In the rows, 128 means zero.
A state moves one step at a time under one of 7 hidden systems, and each row is a state written as 22 numbers. Each run below is a few steps of one system.
z_375, trace 1 (8 x 22):
[[138 140  85 125 120 144  93 121 103 106 173 151 172 133 139  94 119 132
  150 183  67 181]
 [ 77  90 133 125  78 162 115 149 128 124 102 177 146 113 176 137 130 132
  127 132 182 127]
 [180 161 200 109 128 156 140  76 123 122 156 115  89 155 161 154 128 116
  161 102 133 133]
 [151 104 130 175 110 134 152 161 158 111  70 135 121 130  79  92  85 159
  102 102 108 134]
 [120 102 133 124 111  76 117 157  97 138 186 105  77 131 142 153 183 160
  143 159 115 101]
 [149 156 109 158 124 175  93  74 136  93 151 153 179 121 105  83 128 107
  122 159 103 152]
 [ 94  92 129 148  94 124 167 188 129 164 119 164 143 131 182 170 106 146
  125 127 165 122]
 [167 178 169  71 132 145  97  70 107  94 146 103  75 155 135 122 127 126
  187 132 111 169]]
z_113, trace 2 (8 x 22):
[[148 152 171 117 108 104 122 125 135 139 109 135  51 157 110 148  87 158
  152 113 109 149]
 [124 125 109 178  88 138 103 123 149  81 113 130 130 126  81  89 136 146
  124 171 141 150]
 [157 109 135 172 121 108 167 148 117 127 190  91 129 138 146 141 171 142
  132 152 126 106]
 [129 119 120  97 126 139  88 131 100 143 162 183 141 124 149 119 110 139
  131 135  54 141]
 [109  85 161 134  87 157 138 152 135 112  90 146 113 121 158 134 133 143
  124 105 178 112]
 [161 185 165 150 121 121 124  82 146 151 157 144  95 155 117 159 102 124
  142 133 110 144]
 [119  97  83 160 103 129 138 177 135 101  92 132 155 128 109  91 103 157
  123 153 119 161]
 [139 120 160 123 116  96 127 127 106 123 178  89  67 139 143 154 186 147
  151 143 138 101]]
z_970, trace 3:
[[177 168 147 153 105 114 142 132 130 157 164 163 105 173 136 150  54 159
  161 150  55 188]
 [113  81 165 135  49 155  93 150 134  76  83 161  74 127 121 100 128 183
  141 131 151 144]
 [167 127 163 194 107 147 122  84 131 107 214 123 133 125 128 128 201 124
  116 158 128  88]
 [143 137 104 172 101 146 162 159 129 142 151 170 180 157 165 136  64 140
  147 165  97 188]
 [102  98 178 110  68 116 100 154 116 135 125 165  44 133 154 163 136 174
  152 126 146 119]
 [157 179 157 171 108 172  99  42 153  93 163 138 133 134 107 117 150 101
  134 157 147 139]
 [182  92 147 176 103 142 209 185 130 119 134 113 143 158 164 130  95 160
  140 125 115 147]
 [114 128 139 106  95 102  54 126 103 140 171 181  67 131 120 135 133 169
  146 157  65 134]]
z_375, trace 4 (8 x 22):
[[157  89 154 171 123 133 182 161 143 131 117 115 129 129 132 130 129 142
  104  94 134  94]
 [155 132 133 103 135 103 105 134  99 134 168 127  96 141 124 122 125 153
  148 139  53 140]
 [ 90 111 102 165  96 141  87 126 145 116 117 169 146 105 100 105 142 135
   98 153 141 120]
 [132 152 148 144 117 126 148 113 121 154 182 127 130 145 177 178 140 114
  149 150 155 128]
 [153 148 126 122 121 159 135 120 138  92  85 125 137 145 117  97  76 130
  151 125 119 185]
 [110  66 145 124 105 115 147 180 121 117 104 107  94 119 145 134 162 156
  124 109 164  92]
 [184 149 157 122 152 144 109  75 112 113 185 115 122 132 119 107 154 117
  134 123  71 117]
 [100  96  95 177  99 124 125 173 150 157 101 194 163 114 110 119  92 149
   84 132 106 121]]
z_63, trace 5:
[[164 135 162 150 145 126 164 117 150 127 104  94 106 137 102 129 123 126
  114  87 139 105]
 [108 124 116  99 127 159 122 136 125 145 101 180 163 122 161 130  83 117
  129 110 120 150]
 [110 159 120 141 136 100  81  88 140 144 145 134 106 115  79 130 155 117
  107 142 124 101]
 [117 101 105 152 125 141 176 160 141 105  82  94 162 123 134 114 130 123
  120 121 188 130]
 [126 167 112  88 171 103 121 112 104 176 176 135 139 134 151 157 116 104
  142 132  87 136]
 [128 106 153 108 129 126 116 128 137  95  70  97  76 120  89 103 145 143
  121  88 151 104]
 [121 120 131 139 123 177 141 117 124 148 158 176 197 116 192 147 124  95
  116 123 142 122]
 [148 168 121 156 151  82 114 107 153 150 121 118  91 135  46 121 107 136
  106 122  84 122]]
z_572, trace 6 (8 x 22):
[[149  68 113 156 131 138 204 187 119  93 118  61 164 127 155 107 156 138
  126 124 161 116]
 [154 136 117  85 169  88  99 128  88 156 189 128 109 131 124 125 134 139
  135 132  24 121]
 [ 68  96 107 100 109 172  82 134 128 139  80 207 172  92 149 111 112 115
   99 108 146 117]
 [154 168 185 168 143 110 166  85 158 170 152 111  95 140 122 184 144 103
  110  94 165  77]
 [127 182  69 141 127 124 116 117 146 106  92 127 153 148  84  96  67 126
  149 170 117 209]
 [103  61 139  99 115 106 160 189 106  97  98  59  84 122 159 133 184 155
  145 114 196  95]
 [188 164 133 108 168 152  91  59  96 111 219 122 153 127 131  97 159 101
  140 144  43 134]
 [ 96  60 107 126 108 159 157 206 135 156  55 199 184 108 166 118  65 145
   91  82 124 125]]
z_970, trace 7 (8 x 22):
[[128 128 127 195  92 146 144 119 145 113 157 134 157 130 136 132 150 125
  125 167 167 129]
 [142 142 141 139 105 109 148 142 114 143 170 127 105 158 163 163 116 147
  164 156 121 154]
 [134 138 156 107  92 158  95 107 122  97 122 153  94 142 139 120 113 143
  163 137 127 165]
 [172 101 178 159 108 167 144 115 132 101 146 130 124 129 140 117 147 135
  122 108 126 108]
 [149 128 125 171 113 123 123 135 132 150 166 171 143 134 123 130 107 143
  114 147  71 134]
 [ 93 109 124 155  76 129 119 155 137 126 109 162 119 127 135 138 120 151
  127 151 159 137]
 [133 151 152 149 109 118 123  94 130 123 171 111  97 138 134 154 166 123
  144 156 162 119]
 [164 150 134 134 117 150 149 119 126 104 136 117 141 156 148 120  96 129
  163 143 120 180]]
z_63, trace 8 (8 x 22):
[[102 178  89  89 154  95 101 108 122 138 114 106 113 137 106 131 114 111
  151 148 131 159]
 [113 107 121  85 150 148 122 118 106  92 114  82 135 110 144 105 178 107
  136 117 168 108]
 [171 127 151 129 166 147 154 110 121 151 160 128 160 124 150 130 133 102
  107  88  91  93]
 [128 111 138 133 123 128 122 150 148 149  76 170 113 121  98 116  81 146
   96  84  93 115]
 [ 70 131 106 149  99 125  97 127 142 155 126 184 142 115 133 154 131 122
  110 153 165 121]
 [125 176 105 160 144  89 148 106 148 130 130  72 118 141  91 144 142 111
  135 157 171 134]
 [124 124 104  61 160 137 147 144  99 108  97  85 148 135 167 116 118 113
  161 114 141 157]
 [147 129 158  77 163 138  90  86 103 138 167 136 115 114 142 127 163 110
  121  94  83  87]]
z_578, trace 9, 8 rows:
[[ 73 135  72 152 124  64 108 149 151 126  82  96  97 119  53 118 146 145
  111 160 165 121]
 [116 102  88 188 122 129 175 160 127 129 165 108 197 123 158 137 165 117
  114 167 170 114]
 [160 140 142  83 150 127 138 123  84 148 198 126 133 147 191 153 122 123
  167 133  76 148]
 [104 125 151  58 124 162  61  92 112 111 101 163  99 112 139 115 134 120
  139 101 128 125]
 [160 112 169 182 117 148 145 113 164 111 101 124 112 122  85 110 138 132
   90  91 141  86]
 [143 146  88 173 120 100 142 151 143 133 126 130 143 148  93 114  85 149
  128 162  89 171]
 [ 72 108  96 103 123  89 130 176 112 158 116 132 120 123 154 163 133 141
  135 140 160 124]
 [134 154 140 133 144 136 119  75 118 130 190 109 140 123 147 147 185  92
  130 144 152 100]]
z_578, trace 10, 8 rows:
[[ 81 176  80  66 165 106 106  97 118 104  93  58 122 129 116 125 153  92
  164 153 200 154]
 [150  74 123 117 166 176 178 138 115  81 112  63 189 105 158  87 179  98
  110  90 164  91]
 [185 133 111 102 190 127 126 124 110 148 149 137 163 125 111  91  94 117
  106  90   6 126]
 [ 62 129  95 103 129 127  91 146 148 180  50 216 147 103 110 130  60 122
   89  94 121 128]
 [123 180 147 193 145  95 174  97 177 187 127 114 122 139 108 195 127  94
   97 110 197  87]
 [137 194  93 118 139 147 154  97 124  96 136  79 172 162 156 129 103  94
  190 180 171 213]
 [129  76 140  27 169 133 155 166  81 100  92  54 104 124 178 118 158 128
  158  75 149 110]
 [151 127 104 116 187 141  75  71 125 108 147 121 168  88  72  65 174  93
   73 103  61  82]]
z_572, trace 11 (8 x 22):
[[107  79 132 133 118  94  97 149 108 128 165 114  90 104 114 124 205 154
  106 139 120  66]
 [118 155  96 157 128 157 104  92 128 147 183 180 203 115 150 130 128  90
  113 165 108 139]
 [110 128 145 128 106 108 171 170 135 172 102 148 101 149 164 184  82 145
  144 114 161 139]
 [144 176 159 107 112 124  77  71 127  97 140 112  60 145  95 123 142 136
  166 151 126 154]
 [136  73 118 164  97 183 160 160 132  70 102 119 182 120 150  84 138 138
  122 134 161 141]
 [170 115 151 143 146  79 150 152 110 165 191 113  89 138 127 154 147 153
  122 119  60  89]
 [ 75 138  79 115 107 144  52 116 127 133 113 209 162 108 115 102 102 126
  116 160 100 157]
 [112 112 173 160 108 124 171 136 146 150 127 114 104 129 163 187 160 121
  119 105 216  76]]
z_142, trace 12, 8 rows:
[[160  90 163 146  73 131  87 143 108 102 177 167  77 132 123 100 142 187
  139 152  50 132]
 [132  78 145 224  70 167 154 145 152 100 145 145 160 117 139 117 168 142
   97 150 176  98]
 [148 166 141 189 110  91 162 133 139 187 197 149 120 161 147 192 106 136
  137 163 112 135]
 [127 122 110 132  73 132 129 165 108  78 131 113 112 159 150 112 114 171
  193 195 138 205]
 [167  98 177 131 128 124 161 124 101  96 190  55  93 134 164 141 213 135
  150 129 154  87]
 [193 134 139 157 122 168 114 100 113 116 202 168 167 134 137  95 117 126
  129 148  30 148]
 [128  38 136 181  77 128 174 225 136 126 101 148 127 124 140 121 117 186
   99 114 126 105]
 [121 173 164 193  77  94  92  82 155 155 185 162  65 141  98 176 153 141
  127 174 143 113]]
z_142, trace 13, 8 rows:
[[122 164 128 182 119 144 124  84 157 147 150 159 160 125 120 147 131  96
  107 144 156 118]
 [121 140 100 123 132 108 167 165 123 149 114 116 142 150 153 146  84 133
  153 139 133 169]
 [129 131 147  85 122 110 102 120 105 101 136  91  63 140 126 128 156 147
  166 138 132 136]
 [154 118 127 136 145 173 125  95 121  90 151 112 171 114 135  92 165 104
  118 124 126 113]
 [148 103 132 139 144 118 152 161 126 172 137 158 144 124 136 134 102 137
   99  93  72 100]
 [100 128 128 152  80 120  88 135 146 127 103 177  94 127  98 126 106 158
  121 146 126 141]
 [103 140 119 162 119 126 153 119 146 122 123  99 142 129 136 150 156 107
  128 147 214 119]
 [149 176 119  94 160 109 134 106 105 148 172 108 128 153 152 151 112 111
  165 144  98 161]]
z_113, trace 14:
[[133 133  88 114 139  73 104 148  96 121 176  95 102 137 106 116 151 155
  153 178  67 147]
 [114  73 119 116 112 171 101 130 101  83 150 134 160 100 162  94 189 127
  125 142 138 108]
 [169 128 190 130 138 155 159 107 126 162 160 150 128 133 173 162 122 109
  118  80 113  93]
 [113 135 120 124 117 127 108 144 149 158  74 193 123 128 102 125  54 141
  110 103  92 148]
 [ 92 130 127 158  92  93 136 142 150 117 100  96  80 136 104 149 151 148
  138 156 207 127]
 [154 180 104 146 136 125 118  87 118 116 194 109 153 147 128 125 137 112
  158 186 104 169]
 [142  58 107 107 131 145 157 191  96  94 119 104 161 121 165  88 138 152
  132 118 103 129]
 [148 125 195  91 133 130  90  89 115 142 158 144  67 122 137 147 160 129
  125  87 104  78]]

Which system made each of these runs?
trace 15 (2 x 22):
[[111 122  82  80 135 115 154 168  75 115 168  80 154 147 202 141 141 130
  190 179 142 178]
 [166 116 166  38 143 182 101  97  79  75 141 107 113 132 176  92 147 122
  176 101  96 147]]
 | z_113
trace 16 (2 x 22):
[[178 103 173 133 139 174 124 100 142  94 102 129 124 111 100  81 135 123
   96  67  96  95]
 [124 115 140 188 131 102 140 137 166 176 113 156 120 110  78 141 127 130
   61  93 118  63]]
 | z_113
trace 17 (2 x 22):
[[124 113 108 105 138 154 168 131 103  72 133  47 167 131 183 118 181 101
  168 153 210 145]
 [187  95 140  64 185 148 135 124  78  99 163  79 139 120 154  86 165 119
  138  88  56 105]]
 | z_578
trace 18 (2 x 22):
[[166 197 150 128 124 115 147  88 149  94 111  65  79 173 101 137 103 128
  184 151 166 190]
 [134 114 111  50 138 190  98 111  82  66 127 119 168 125 179  79 134 112
  171 134 112 175]]
 | z_63
trace 19:
[[144 113 107  90 182 107 140 160 111 163 113 126 143 122 119 115  97 128
  107  81  56 113]
 [ 83 155  89 122 151 124  93 107 149 172  97 182 164 106 104 133 101  95
   88 116 127 116]]
 | z_578
trace 20 (2 x 22):
[[ 99 105 119  97 103 181  81 123 119 100  96 182 155 110 150  95 114 127
  131 126 131 149]
 [162 114 189 168 127 127 172 122 144 149 147 116 105 131 137 159 151 127
  105  88 146  70]]
 | z_572
trace 21, 2 rows:
[[120  96 146 120 123 119 111 139 151  99  42 110  66 113  62  92 137 155
  104  79 144  93]
 [150 124 134 171 155  83 143 122 123 157 203  92 117 120 109 149 195 124
   99 135 108  61]]
 | z_375
trace 22, 2 rows:
[[ 95 113 104 138 112  84 124 166 129 143 115 123 101 127 114 138 131 154
  125 147 138 124]
 [117 139 135 114 119 117 141 125 116 128 143 102 110 142 162 159 145 122
  158 143 171 136]]
 | z_63
trace 23, 2 rows:
[[ 88 161 118 158 126 127 111  84 135 159 182 147 158 118 154 178 170  87
  116 162 187 103]
 [133 149  92 101 152 138 169 150 114 150 123 131 185 149 180 139  65 110
  156 130 115 188]]
 | z_113
trace 24:
[[179  69 195 161  96 110 173 173 117 113 158  92  60 144 140 139 164 183
  132 110 114  89]
 [117 148  85 135 103 112  47 105 110 106 179 158 121 124  89  92 145 150
  142 204  63 162]]
 | z_578
trace 25, 2 rows:
[[ 91  88  95 103 115 123 133 190 100 160 131 179 159 120 181 141 101 146
  130 137 103 142]
 [120 161 166 115 142 107 100  79 124 177 175 147  91 126 137 178 159 107
  122 116 132  82]]
 | z_578
trace 26, 2 rows:
[[111  96 156 109  93 159 120 139 120 111 109 152 116 125 171 132 134 139
  140 116 159 127]
 [168 164 175 147 117 142 138  91 143 131 139 137 102 152 128 146 105 127
  143 117 123 140]]
 | z_113
trace 27, 2 rows:
[[ 64 124 110 122 111  64 118 164 137 148  88 106  69 130 108 162 141 152
  131 139 189 115]
 [126 167 145 100 141 140 154  92 119 124 144  85 132 148 186 170 147  89
  171 134 203 143]]
 | z_63
trace 28, 2 rows:
[[109 154  79 115 159 121 121 114 130 122 110 101 160 121 109 110 130  99
  125 140 142 141]
 [122 118 117  90 158 120 155 145 110 130 113  87 135 127 156 134 139 114
  138 107 149 121]]
 | z_572
trace 29:
[[127 113 121 109 117 101 113 147 106 101 139  92  89 135 124 118 156 156
  155 154 123 139]
 [138 121 124 105 133 168 110 105 106  94 146 125 159 121 156 104 150 111
  141 136 124 137]]
 | z_970
trace 30:
[[123  88 103 143  90 162  98 152 108 114 162 192 178 117 157  97 123 147
  123 162  76 148]
 [138  89 192 128  88 135 159 160 118 137 141 139  82 139 185 169 138 158
  145 104 153 105]]
 | z_113
trace 31, 2 rows:
[[102 136  67 132 145  38 131 181 107 189 172 128 118 135 116 160 121 153
  128 172  75 131]
 [ 58 140  95  71 106 146  79 112 121  90  71 129 124 121 139 118 133 112
  162 154 206 169]]
 | z_970
trace 32 (2 x 22):
[[178 112 134 189 120 119 143 140 114 152 226 152 153 135 142 133 143 146
  111 156  47 109]
 [ 94 133 134  94  82 132  77 138 110 151 137 214 104 135 164 151  83 157
  159 150  99 173]]
 | z_578
trace 33 (2 x 22):
[[100 138 103  70 148 126  87 123 108 141 115 151 131 117 131 119 115 119
  133 121 101 138]
 [ 96 140 131 131 134 133 112 103 145 146 107 144 129 113 120 144 141 103
  105 113 169  97]]
 | z_375
trace 34:
[[108 100 125 110 142  99 143 183 135 175  70 151 109 121 116 137  83 147
   99  75 106 103]
 [ 84 156 102 135 139  96  76  90 149 132 113 118 107 106  62 119 163 110
  100 143 155 100]]
 | z_970
trace 35, 2 rows:
[[110 113 143 114  91 117  99 142 121 116 118 140  77 132 129 135 134 160
  145 139 133 136]
 [148 143 146 165 101 155 127  96 139  99 153 133 134 139 129 124 141 126
  137 153 144 141]]
 | z_113
trace 36, 2 rows:
[[117 124 114 133 139 160  76  87 128 121 148 166 166  94 110  97 160 104
   90 128 105  97]
 [117 105 131 156 135 126 181 160 143 171 115 138 157 122 159 164 121 116
   97  94 162  89]]
 | z_113
trace 37 (2 x 22):
[[119 207  87 120 196 116 102  43 142 142 138  98 166 116  85 126 147  58
  110 135 142 119]
 [ 96 108  58  52 184 117 140 178  98 149  81 121 183 113 150 107  90 114
  125 102  99 147]]
 | z_142
trace 38:
[[ 87 130 103 144 143  93 125 131 137 159 131 117 134 113 117 152 162 113
  101 135 166  89]
 [122 180  99 112 150 123 127  95 122 138 148 112 152 141 142 141 120  97
  154 153 142 161]]
 | z_572
trace 39 (2 x 22):
[[112 136 138 174 132 152 142 107 183 156  69 165 156 109  95 134 103  98
   68  80 170  89]
 [142 172 131 111 158  57 163 139 117 178 160  89  76 160 132 187 114 133
  159 132 111 135]]
 | z_375
